In the data rows, 500 means zero.
A hidden rule labels the rows of this table. It goes by one to three of the table's principal directions, not those with the most spread.
array([480., 483., 625., 725., 513., 494., 552., 566., 369., 345., 471., 596., 496., 551., 441., 608., 584., 733.,
       519., 768., 568., 384., 444., 507., 607., 390., 483., 576., 511., 328., 499., 467., 470., 432., 645., 725.,
       481., 442.]) DM
array([447., 475., 445., 480., 571., 490., 477., 542., 495., 537., 473., 572., 473., 490., 579., 599., 445., 565.,
       495., 581., 554., 486., 489., 485., 489., 526., 557., 420., 543., 499., 524., 501., 463., 533., 462., 623.,
       568., 426.]) DM
array([594., 493., 488., 670., 632., 459., 733., 625., 513., 480., 375., 628., 488., 482., 441., 567., 484., 771.,
       419., 462., 637., 452., 603., 496., 544., 512., 642., 516., 533., 461., 472., 507., 427., 395., 626., 463.,
       454., 459.]) PC
array([578., 493., 425., 339., 548., 529., 352., 534., 579., 564., 537., 503., 512., 449., 544., 607., 522., 400.,
       528., 440., 543., 501., 417., 471., 516., 544., 530., 418., 557., 576., 484., 401., 566., 542., 400., 564.,
       601., 552.]) ZN
array([687., 472., 656., 627., 444., 572., 661., 583., 393., 356., 489., 530., 474., 427., 422., 549., 386., 778.,
       418., 457., 554., 337., 475., 447., 590., 466., 420., 598., 510., 315., 321., 401., 510., 408., 687., 399.,
       404., 482.]) ZN
array([556., 540., 501., 359., 487., 517., 324., 473., 504., 576., 601., 459., 465., 442., 612., 574., 437., 355.,
       536., 449., 427., 494., 329., 510., 518., 611., 478., 471., 490., 486., 420., 378., 637., 552., 406., 464.,
       565., 597.]) BH
array([628., 355., 456., 465., 532., 608., 546., 581., 449., 482., 489., 603., 440., 401., 546., 643., 460., 755.,
       318., 332., 511., 415., 412., 429., 504., 682., 447., 479., 631., 460., 377., 351., 635., 561., 636., 549.,
       603., 397.]) PC
array([485., 611., 519., 455., 409., 487., 494., 446., 546., 455., 580., 452., 518., 538., 363., 330., 558., 307.,
       629., 496., 535., 567., 540., 519., 528., 314., 532., 557., 465., 577., 558., 609., 467., 411., 452., 299.,
       378., 625.]) NF
array([608., 416., 380., 501., 594., 564., 576., 506., 487., 550., 498., 544., 470., 431., 366., 366., 579., 562.,
       373., 202., 446., 527., 559., 464., 462., 623., 471., 601., 602., 563., 463., 447., 631., 444., 717., 383.,
       456., 516.]) TJ
array([345., 498., 431., 536., 624., 425., 392., 521., 539., 615., 464., 533., 559., 646., 619., 655., 601., 520.,
       597., 698., 513., 542., 470., 521., 505., 568., 542., 378., 534., 451., 620., 471., 450., 517., 447., 817.,
       622., 408.]) BH
array([505., 564., 503., 472., 433., 465., 641., 534., 611., 620., 470., 433., 599., 578., 519., 486., 345., 544.,
       548., 454., 567., 588., 654., 475., 521., 422., 513., 435., 366., 475., 489., 583., 312., 415., 402., 314.,
       476., 484.]) TJ
array([541., 640., 684., 533., 380., 414., 596., 546., 583., 444., 457., 372., 581., 582., 508., 525., 433., 381.,
       615., 601., 593., 494., 612., 540., 566., 344., 589., 477., 368., 489., 509., 572., 317., 427., 237., 306.,
       386., 610.]) PC
array([449., 557., 511., 394., 409., 477., 488., 490., 570., 509., 515., 468., 525., 521., 508., 490., 430., 403.,
       579., 535., 567., 563., 550., 509., 476., 364., 552., 394., 449., 562., 541., 587., 368., 534., 349., 421.,
       486., 507.]) ZN
array([363., 543., 514., 311., 418., 476., 286., 409., 553., 590., 589., 385., 536., 596., 672., 571., 477., 234.,
       653., 580., 408., 581., 445., 542., 414., 514., 474., 312., 455., 604., 559., 526., 437., 648., 256., 578.,
       576., 514.]) NF
array([367., 401., 565., 350., 460., 510., 120., 432., 447., 524., 540., 407., 547., 565., 637., 702., 613., 378.,
       602., 652., 371., 479., 320., 539., 383., 549., 341., 255., 573., 426., 529., 295., 491., 767., 438., 977.,
       636., 397.]) PC
array([571., 456., 588., 454., 437., 562., 408., 485., 445., 504., 554., 408., 519., 505., 550., 557., 457., 529.,
       492., 425., 400., 429., 389., 463., 509., 615., 324., 494., 539., 344., 386., 323., 592., 529., 560., 529.,
       507., 476.]) BH
array([630., 486., 662., 760., 444., 482., 915., 669., 493., 320., 307., 561., 538., 503., 434., 584., 368., 926.,
       358., 558., 711., 370., 678., 453., 608., 391., 563., 561., 445., 338., 418., 564., 310., 371., 563., 370.,
       408., 384.]) TJ
array([346., 551., 527., 461., 461., 428., 340., 445., 502., 506., 516., 515., 470., 518., 684., 637., 474., 418.,
       564., 731., 472., 518., 333., 573., 483., 514., 547., 380., 441., 460., 546., 503., 502., 649., 347., 680.,
       626., 471.]) QL
array([599., 341., 496., 416., 462., 655., 445., 532., 402., 468., 544., 513., 482., 414., 491., 568., 432., 676.,
       388., 389., 469., 402., 428., 392., 493., 565., 303., 495., 603., 419., 373., 344., 585., 557., 650., 611.,
       562., 386.]) NF
array([491., 586., 391., 500., 575., 427., 552., 515., 613., 583., 469., 555., 504., 492., 496., 470., 517., 434.,
       522., 492., 574., 592., 549., 534., 528., 475., 664., 503., 437., 604., 565., 597., 478., 443., 420., 407.,
       529., 576.]) TJ
array([616., 469., 466., 524., 540., 548., 565., 503., 503., 491., 510., 539., 477., 448., 488., 513., 491., 616.,
       430., 355., 479., 458., 456., 475., 507., 600., 472., 533., 533., 512., 409., 456., 589., 484., 649., 440.,
       517., 504.]) TJ
array([702., 472., 442., 630., 586., 558., 657., 566., 434., 450., 492., 635., 432., 345., 288., 384., 533., 718.,
       342., 312., 548., 444., 480., 459., 605., 514., 510., 742., 544., 412., 391., 422., 679., 330., 813., 335.,
       429., 568.]) ZS
array([558., 420., 506., 540., 519., 575., 568., 555., 410., 452., 513., 550., 468., 486., 405., 463., 520., 642.,
       426., 408., 516., 442., 520., 439., 528., 539., 442., 587., 629., 422., 463., 428., 569., 423., 652., 470.,
       436., 448.]) DM
array([457., 483., 323., 329., 546., 518., 384., 487., 590., 615., 538., 493., 536., 494., 383., 367., 628., 277.,
       540., 400., 529., 642., 596., 476., 463., 421., 538., 496., 545., 687., 631., 547., 506., 484., 419., 500.,
       523., 560.]) ZN
array([504., 595., 485., 390., 444., 467., 410., 449., 614., 548., 540., 394., 545., 500., 541., 455., 508., 214.,
       581., 515., 482., 572., 508., 526., 514., 446., 538., 505., 384., 648., 545., 579., 500., 513., 258., 394.,
       534., 645.]) ZS
array([635., 436., 467., 613., 675., 537., 538., 570., 394., 484., 483., 610., 427., 398., 396., 496., 571., 633.,
       399., 391., 488., 411., 482., 488., 527., 599., 528., 632., 609., 473., 432., 382., 635., 418., 727., 539.,
       449., 543.]) TJ
array([506., 560., 442., 420., 510., 463., 578., 530., 643., 618., 486., 486., 529., 564., 667., 605., 376., 509.,
       525., 431., 553., 554., 520., 483., 509., 622., 592., 372., 478., 549., 492., 547., 451., 493., 335., 358.,
       574., 476.]) DM
array([417., 438., 664., 542., 323., 531., 462., 478., 369., 299., 483., 490., 479., 462., 496., 541., 482., 567.,
       456., 723., 497., 418., 446., 518., 488., 336., 398., 497., 452., 409., 495., 509., 439., 638., 474., 669.,
       510., 411.]) ZS
array([430., 517., 451., 408., 504., 482., 394., 449., 513., 550., 540., 520., 471., 504., 517., 491., 491., 462.,
       560., 466., 486., 544., 421., 520., 437., 518., 510., 385., 568., 457., 517., 457., 508., 560., 550., 529.,
       499., 460.]) ZN
array([413., 632., 609., 605., 395., 369., 742., 534., 651., 496., 369., 372., 637., 670., 554., 482., 407., 434.,
       592., 682., 617., 576., 783., 532., 534., 316., 621., 460., 277., 572., 614., 769., 171., 416., 170., 328.,
       433., 512.]) ZS
array([514., 494., 497., 578., 518., 508., 629., 525., 470., 518., 499., 519., 502., 548., 433., 426., 510., 590.,
       475., 423., 495., 519., 582., 484., 524., 526., 495., 579., 518., 466., 497., 523., 499., 393., 598., 385.,
       427., 493.]) DM
array([673., 406., 249., 241., 568., 637., 360., 446., 557., 721., 603., 455., 489., 324., 396., 305., 484., 383.,
       373.,  25., 371., 585., 455., 396., 453., 690., 337., 596., 579., 564., 395., 330., 768., 479., 671., 331.,
       557., 570.]) ZS
array([775., 501., 682., 595., 336., 641., 774., 573., 387., 249., 548., 475., 456., 387., 260., 326., 383., 654.,
       393., 325., 580., 338., 585., 395., 636., 354., 400., 782., 517., 427., 320., 511., 554., 285., 647.,  66.,
       258., 592.]) NF
array([424., 554., 460., 308., 442., 474., 340., 452., 588., 681., 568., 444., 540., 542., 698., 629., 326., 441.,
       612., 522., 473., 577., 377., 500., 467., 554., 461., 281., 431., 423., 461., 442., 446., 596., 375., 537.,
       627., 448.]) NF
array([461., 430., 473., 521., 595., 528., 453., 501., 414., 581., 536., 532., 485., 557., 539., 553., 498., 610.,
       516., 467., 420., 479., 474., 483., 453., 629., 424., 448., 599., 421., 472., 406., 519., 500., 663., 641.,
       501., 410.]) NF
array([442., 499., 360., 386., 571., 507., 401., 451., 504., 613., 575., 553., 433., 457., 552., 460., 516., 345.,
       498., 427., 430., 594., 471., 528., 440., 582., 568., 487., 514., 679., 546., 548., 588., 554., 449., 474.,
       565., 560.]) DM
array([479., 487., 528., 417., 540., 488., 267., 527., 470., 607., 548., 512., 518., 525., 637., 746., 468., 548.,
       594., 608., 476., 471., 307., 515., 508., 573., 452., 320., 530., 327., 440., 278., 509., 591., 502., 784.,
       617., 452.]) ZN
array([420., 590., 545., 479., 429., 424., 510., 457., 599., 543., 471., 320., 591., 613., 518., 371., 524., 216.,
       588., 550., 469., 586., 658., 525., 495., 445., 519., 540., 393., 585., 619., 633., 403., 452., 221., 361.,
       435., 586.]) QL
array([549., 466., 428., 356., 513., 538., 308., 477., 491., 552., 562., 519., 455., 382., 499., 515., 532., 415.,
       457., 397., 448., 512., 338., 499., 486., 577., 463., 494., 552., 478., 455., 345., 673., 582., 529., 555.,
       579., 546.]) TJ
array([450., 501., 492., 670., 611., 443., 601., 543., 435., 425., 427., 591., 442., 489., 421., 426., 644., 470.,
       440., 604., 526., 499., 609., 557., 520., 468., 657., 652., 510., 613., 616., 614., 515., 438., 476., 520.,
       441., 565.]) QL
array([642., 419., 419., 291., 472., 628., 317., 389., 456., 572., 638., 433., 425., 327., 484., 379., 475., 366.,
       391., 127., 286., 501., 328., 468., 414., 715., 313., 560., 574., 528., 343., 313., 793., 602., 659., 364.,
       525., 578.]) TJ
array([384., 531., 386., 376., 511., 450., 429., 483., 649., 696., 500., 441., 606., 635., 576., 527., 513., 401.,
       609., 499., 515., 649., 559., 492., 470., 515., 511., 346., 470., 532., 602., 532., 398., 508., 363., 555.,
       590., 451.]) NF
array([382., 486., 377., 557., 665., 447., 494., 476., 513., 629., 484., 543., 517., 621., 467., 441., 633., 502.,
       560., 467., 453., 590., 580., 526., 430., 581., 544., 460., 587., 532., 611., 526., 472., 452., 635., 609.,
       475., 449.]) ZN
array([381., 510., 414., 608., 666., 407., 599., 548., 522., 614., 425., 621., 490., 603., 583., 593., 518., 636.,
       520., 571., 544., 562., 574., 546., 469., 588., 661., 399., 529., 515., 586., 564., 402., 475., 531., 602.,
       536., 414.]) ZN
array([579., 532., 410., 474., 552., 506., 564., 559., 591., 566., 481., 523., 540., 469., 451., 484., 448., 529.,
       502., 455., 610., 523., 563., 444., 569., 443., 547., 532., 466., 530., 494., 534., 470., 389., 481., 419.,
       521., 531.]) DM
array([559., 592., 535., 461., 398., 502., 589., 515., 567., 520., 527., 431., 545., 505., 479., 430., 356., 469.,
       541., 474., 565., 521., 553., 457., 581., 404., 490., 553., 400., 455., 459., 561., 442., 383., 404., 252.,
       446., 555.]) DM
array([444., 529., 748., 572., 431., 448., 393., 513., 430., 389., 470., 376., 535., 594., 684., 711., 461., 445.,
       600., 803., 463., 358., 423., 542., 522., 505., 451., 419., 460., 371., 486., 432., 411., 588., 288., 718.,
       503., 478.]) QL
array([413., 525., 521., 583., 562., 411., 444., 548., 521., 534., 427., 549., 545., 564., 601., 693., 527., 587.,
       559., 754., 563., 494., 448., 545., 540., 471., 568., 399., 443., 399., 552., 468., 409., 536., 434., 779.,
       609., 440.]) ZS
array([442., 366., 355., 322., 574., 574., 208., 421., 447., 617., 587., 513., 440., 448., 607., 544., 592., 426.,
       434., 359., 317., 521., 280., 482., 400., 783., 365., 430., 675., 478., 488., 289., 764., 674., 599., 731.,
       658., 424.]) BH
array([664., 612., 763., 641., 361., 474., 748., 517., 481., 239., 452., 392., 467., 458., 441., 405., 410., 432.,
       480., 475., 541., 364., 610., 536., 546., 399., 576., 643., 420., 553., 415., 623., 436., 421., 372., 100.,
       258., 656.]) PC
array([433., 461., 399., 258., 420., 561., 278., 366., 491., 641., 635., 420., 489., 458., 479., 348., 504., 274.,
       520., 308., 328., 634., 438., 503., 381., 537., 357., 456., 505., 557., 500., 444., 597., 614., 526., 454.,
       527., 528.]) PC
array([508., 598., 604., 809., 582., 373., 935., 634., 579., 446., 323., 522., 569., 702., 491., 530., 489., 699.,
       530., 589., 667., 481., 806., 521., 575., 467., 721., 533., 456., 522., 576., 716., 242., 273., 426., 299.,
       340., 478.]) DM
array([457., 579., 680., 671., 474., 397., 603., 568., 537., 431., 401., 446., 605., 680., 552., 657., 499., 612.,
       634., 754., 606., 441., 570., 533., 563., 393., 548., 402., 437., 358., 535., 528., 270., 441., 409., 610.,
       445., 445.]) PC
array([368., 422., 328., 219., 586., 538.,  98., 403., 474., 710., 626., 458., 465., 468., 588., 478., 589., 173.,
       550., 423., 317., 605., 382., 511., 364., 655., 423., 398., 608., 611., 579., 368., 656., 668., 416., 728.,
       627., 520.]) DM
array([367., 482., 468., 191., 316., 553.,  90., 369., 543., 634., 650., 298., 614., 552., 535., 451., 562., 137.,
       642., 562., 359., 629., 379., 475., 464., 412., 252., 416., 430., 478., 568., 399., 544., 638., 305., 692.,
       632., 524.]) BH
array([589., 500., 513., 446., 371., 557., 524., 492., 520., 519., 524., 409., 565., 440., 379., 360., 441., 470.,
       456., 404., 497., 535., 550., 443., 561., 382., 365., 627., 384., 436., 444., 486., 514., 425., 506., 344.,
       476., 557.]) QL
array([480., 540., 467., 363., 383., 515., 358., 432., 523., 524., 565., 447., 513., 408., 422., 369., 472., 319.,
       526., 512., 491., 574., 448., 501., 511., 336., 438., 546., 394., 494., 511., 508., 529., 529., 434., 448.,
       518., 580.]) ZS
array([428., 463., 380., 367., 588., 518., 222., 445., 464., 485., 573., 611., 374., 381., 615., 601., 620., 323.,
       481., 576., 442., 493., 263., 548., 449., 612., 578., 449., 605., 657., 554., 447., 717., 693., 429., 738.,
       673., 541.]) DM
array([594., 394., 389., 364., 472., 607., 609., 549., 534., 593., 486., 505., 478., 401., 582., 500., 298., 636.,
       305., 244., 506., 502., 543., 381., 487., 675., 424., 505., 538., 509., 401., 467., 578., 515., 482., 324.,
       591., 397.]) BH
array([512., 569., 431., 375., 583., 466., 298., 426., 532., 665., 589., 503., 443., 432., 704., 618., 381., 390.,
       562., 460., 386., 519., 281., 551., 459., 684., 525., 383., 455., 499., 407., 396., 614., 602., 478., 535.,
       619., 569.]) ZS
array([533., 467., 535., 500., 508., 532., 388., 520., 431., 510., 555., 505., 500., 509., 492., 565., 596., 501.,
       503., 514., 444., 475., 393., 502., 552., 558., 436., 547., 540., 418., 470., 355., 619., 494., 549., 608.,
       533., 537.]) BH
array([490., 435., 464., 542., 503., 537., 594., 514., 478., 528., 477., 503., 533., 532., 431., 424., 507., 602.,
       444., 435., 490., 526., 610., 456., 491., 496., 429., 552., 510., 484., 512., 526., 468., 444., 597., 487.,
       479., 432.]) QL
array([459., 485., 596., 513., 455., 487., 439., 513., 470., 418., 488., 515., 501., 535., 585., 671., 512., 560.,
       542., 659., 523., 442., 418., 532., 489., 469., 503., 376., 507., 462., 493., 464., 436., 608., 454., 685.,
       552., 442.]) PC
array([473., 548., 530., 769., 584., 429., 723., 543., 455., 405., 411., 599., 485., 531., 380., 420., 572., 616.,
       487., 652., 580., 485., 648., 545., 561., 364., 632., 656., 428., 536., 574., 673., 402., 355., 586., 475.,
       399., 537.]) QL
array([537., 562., 457., 449., 449., 492., 505., 476., 591., 606., 526., 434., 571., 500., 492., 444., 429., 451.,
       531., 452., 498., 576., 514., 479., 550., 455., 454., 531., 364., 476., 472., 522., 485., 437., 463., 382.,
       534., 557.]) QL
array([593., 540., 615., 606., 509., 489., 703., 606., 474., 400., 466., 576., 435., 492., 621., 673., 357., 674.,
       458., 548., 597., 383., 502., 502., 572., 564., 640., 489., 504., 506., 411., 542., 460., 459., 415., 355.,
       475., 505.]) DM
array([314., 582., 457., 525., 500., 395., 521., 462., 582., 483., 463., 585., 479., 577., 635., 587., 513., 472.,
       577., 719., 571., 574., 481., 581., 467., 443., 679., 357., 439., 618., 628., 693., 386., 595., 351., 582.,
       591., 454.]) NF
Which label does each new row get?
array([531., 496., 513., 453., 508., 478., 513., 529., 558., 575., 460., 450., 528., 536., 610., 594., 427., 543.,
       486., 405., 494., 495., 488., 490., 477., 647., 499., 392., 535., 423., 454., 409., 489., 530., 446., 463.,
       524., 449.]) -> TJ
array([535., 516., 515., 529., 525., 511., 457., 513., 452., 443., 543., 565., 442., 459., 494., 538., 559., 498.,
       494., 540., 502., 458., 386., 517., 557., 525., 539., 564., 538., 493., 482., 457., 618., 487., 530., 517.,
       515., 560.]) -> DM
array([566., 545., 554., 616., 508., 477., 629., 538., 499., 456., 484., 508., 528., 536., 359., 429., 582., 516.,
       527., 478., 542., 512., 611., 526., 548., 394., 559., 593., 460., 535., 512., 553., 443., 377., 554., 381.,
       385., 592.]) -> PC
array([621., 505., 582., 509., 414., 548., 640., 510., 503., 337., 495., 469., 468., 451., 421., 423., 487., 494.,
       444., 367., 539., 432., 559., 478., 502., 466., 515., 563., 544., 585., 447., 553., 512., 477., 495., 257.,
       382., 549.]) -> ZN
array([587., 492., 401., 601., 575., 507., 710., 590., 605., 496., 395., 593., 551., 484., 452., 539., 461., 754.,
       427., 494., 671., 480., 586., 423., 587., 458., 553., 532., 475., 491., 488., 571., 437., 383., 590., 488.,
       561., 426.]) -> ZS
array([371., 572., 489., 479., 546., 425., 330., 460., 540., 536., 530., 514., 501., 567., 680., 659., 543., 366.,
       633., 749., 485., 517., 367., 564., 506., 521., 581., 387., 454., 554., 578., 533., 491., 588., 331., 720.,
       631., 524.]) -> BH
array([444., 447., 602., 521., 432., 527., 372., 440., 416., 430., 521., 386., 541., 554., 487., 470., 594., 411.,
       532., 599., 385., 451., 469., 499., 477., 488., 330., 542., 510., 430., 520., 440., 527., 554., 505., 671.,
       479., 478.]) -> QL
array([449., 487., 371., 548., 690., 452., 497., 486., 475., 619., 491., 586., 418., 496., 552., 467., 566., 486.,
       443., 398., 411., 546., 483., 546., 447., 732., 601., 535., 590., 544., 543., 479., 635., 491., 587., 504.,
       513., 509.]) -> QL
array([457., 435., 506., 466., 452., 548., 419., 479., 439., 576., 555., 451., 547., 566., 476., 476., 526., 543.,
       507., 461., 409., 532., 475., 466., 494., 541., 332., 508., 527., 360., 485., 389., 538., 492., 603., 584.,
       512., 433.]) -> BH
array([686., 532., 579., 471., 420., 571., 635., 521., 497., 418., 545., 411., 472., 435., 427., 364., 419., 403.,
       443., 288., 495., 440., 579., 449., 551., 521., 483., 666., 509., 577., 407., 528., 581., 386., 431., 109.,
       355., 638.]) -> DM
array([434., 420., 277.,  96., 474., 591.,  78., 396., 559., 781., 673., 427., 520., 445., 606., 501., 509., 233.,
       523., 317., 334., 656., 297., 450., 418., 664., 319., 371., 552., 530., 502., 302., 711., 670., 427., 644.,
       728., 495.]) -> BH
array([468., 514., 342., 306., 509., 497., 364., 428., 617., 697., 543., 480., 512., 448., 657., 548., 378., 417.,
       502., 414., 442., 603., 400., 493., 443., 605., 476., 365., 417., 549., 470., 484., 540., 614., 427., 518.,
       679., 483.]) -> ZS
array([604., 462., 299., 282., 598., 551., 322., 470., 606., 710., 566., 544., 479., 382., 659., 648., 409., 526.,
       450., 266., 437., 537., 283., 464., 460., 750., 459., 352., 536., 515., 372., 320., 679., 619., 574., 557.,
       721., 485.]) -> TJ
array([656., 569., 338., 421., 581., 510., 657., 507., 660., 630., 510., 505., 493., 441., 480., 385., 393., 474.,
       461., 172., 542., 567., 579., 451., 507., 615., 594., 535., 502., 637., 439., 568., 556., 375., 523., 119.,
       469., 588.]) -> ZN
array([742., 371., 538., 562., 423., 645., 739., 590., 452., 413., 447., 514., 516., 375., 387., 484., 353., 875.,
       272., 270., 553., 377., 548., 362., 570., 528., 320., 630., 513., 344., 294., 400., 549., 418., 747., 346.,
       479., 398.]) -> ZS
array([457., 589., 551., 484., 456., 439., 488., 449., 529., 458., 516., 495., 461., 503., 560., 509., 468., 398.,
       567., 551., 500., 517., 451., 573., 465., 467., 596., 428., 458., 551., 511., 569., 461., 560., 411., 416.,
       470., 552.]) -> PC
array([446., 433., 604., 641., 462., 516., 576., 473., 377., 318., 446., 485., 463., 498., 422., 401., 567., 535.,
       434., 583., 457., 417., 578., 513., 452., 444., 446., 598., 537., 502., 537., 569., 476., 529., 569., 556.,
       394., 446.]) -> ZS
array([497., 517., 456., 533., 528., 477., 514., 494., 507., 543., 485., 518., 513., 483., 417., 420., 528., 505.,
       493., 485., 505., 546., 531., 512., 513., 449., 508., 554., 462., 470., 520., 507., 498., 448., 571., 487.,
       480., 526.]) -> ZS
array([626., 479., 472., 576., 473., 547., 782., 540., 494., 491., 471., 563., 476., 435., 360., 363., 402., 723.,
       361., 260., 543., 520., 630., 461., 518., 482., 502., 611., 473., 488., 406., 560., 487., 381., 700., 190.,
       399., 488.]) -> TJ
array([584., 454., 554., 697., 530., 547., 648., 561., 378., 364., 482., 614., 452., 463., 380., 492., 544., 760.,
       408., 528., 542., 392., 481., 473., 589., 477., 474., 664., 548., 385., 437., 469., 571., 393., 743., 514.,
       444., 474.]) -> BH
array([513., 524., 603., 623., 511., 460., 516., 535., 474., 346., 445., 542., 484., 494., 521., 618., 571., 540.,
       513., 698., 563., 404., 449., 544., 549., 437., 576., 511., 485., 506., 514., 518., 477., 529., 455., 635.,
       511., 522.]) -> TJ
array([602., 403., 415., 456., 591., 581., 428., 532., 481., 546., 517., 585., 454., 402., 640., 695., 436., 697.,
       386., 425., 470., 407., 303., 437., 523., 731., 424., 458., 582., 430., 368., 328., 679., 576., 624., 665.,
       684., 415.]) -> QL
array([514., 516., 499., 652., 587., 446., 691., 533., 542., 487., 395., 558., 509., 537., 539., 564., 438., 717.,
       479., 516., 565., 459., 568., 507., 490., 541., 574., 448., 490., 467., 476., 566., 390., 461., 605., 499.,
       482., 414.]) -> TJ
array([376., 505., 408., 492., 561., 459., 504., 526., 577., 617., 465., 489., 589., 635., 496., 489., 529., 491.,
       593., 590., 569., 585., 633., 464., 500., 438., 520., 432., 506., 507., 629., 577., 356., 429., 438., 611.,
       523., 419.]) -> DM
array([321., 463., 619., 434., 428., 483., 207., 492., 424., 467., 503., 442., 553., 555., 646., 722., 455., 471.,
       637., 902., 512., 425., 368., 504., 482., 363., 381., 307., 474., 323., 545., 399., 357., 670., 347., 984.,
       618., 360.]) -> DM
array([598., 491., 537., 630., 541., 513., 591., 540., 435., 393., 472., 610., 442., 404., 442., 543., 494., 683.,
       426., 528., 546., 411., 443., 512., 550., 467., 538., 576., 488., 458., 419., 481., 539., 475., 662., 516.,
       486., 517.]) -> TJ
array([611., 456., 320., 547., 696., 541., 554., 530., 495., 513., 501., 670., 411., 382., 387., 441., 609., 604.,
       392., 320., 528., 487., 463., 478., 514., 609., 587., 611., 630., 595., 483., 472., 683., 428., 744., 474.,
       515., 540.]) -> ZN
array([381., 538., 610., 633., 548., 387., 547., 523., 507., 495., 405., 481., 533., 649., 690., 693., 470., 574.,
       578., 723., 506., 460., 526., 566., 470., 563., 581., 349., 468., 440., 544., 538., 336., 554., 383., 670.,
       520., 409.]) -> ZS
array([666., 493., 325., 471., 530., 557., 704., 447., 574., 634., 501., 488., 498., 368., 300., 175., 399., 552.,
       354.,  47., 448., 605., 654., 444., 459., 541., 443., 664., 441., 561., 400., 557., 569., 362., 764.,  76.,
       395., 564.]) -> TJ
array([431., 480., 620., 392., 366., 512., 312., 432., 471., 451., 527., 329., 524., 524., 610., 522., 484., 295.,
       537., 583., 391., 461., 427., 507., 450., 531., 366., 449., 495., 453., 508., 433., 522., 641., 305., 593.,
       518., 486.]) -> QL
array([373., 604., 596., 528., 432., 402., 536., 437., 544., 474., 475., 396., 534., 615., 532., 428., 466., 340.,
       637., 612., 493., 545., 612., 567., 433., 391., 562., 419., 426., 543., 589., 652., 310., 512., 346., 411.,
       381., 514.]) -> PC
array([494., 491., 327., 319., 527., 565., 248., 438., 542., 699., 642., 458., 568., 506., 404., 393., 587., 350.,
       596., 402., 432., 617., 410., 437., 529., 482., 342., 533., 512., 462., 519., 382., 628., 437., 603., 586.,
       575., 552.]) -> DM
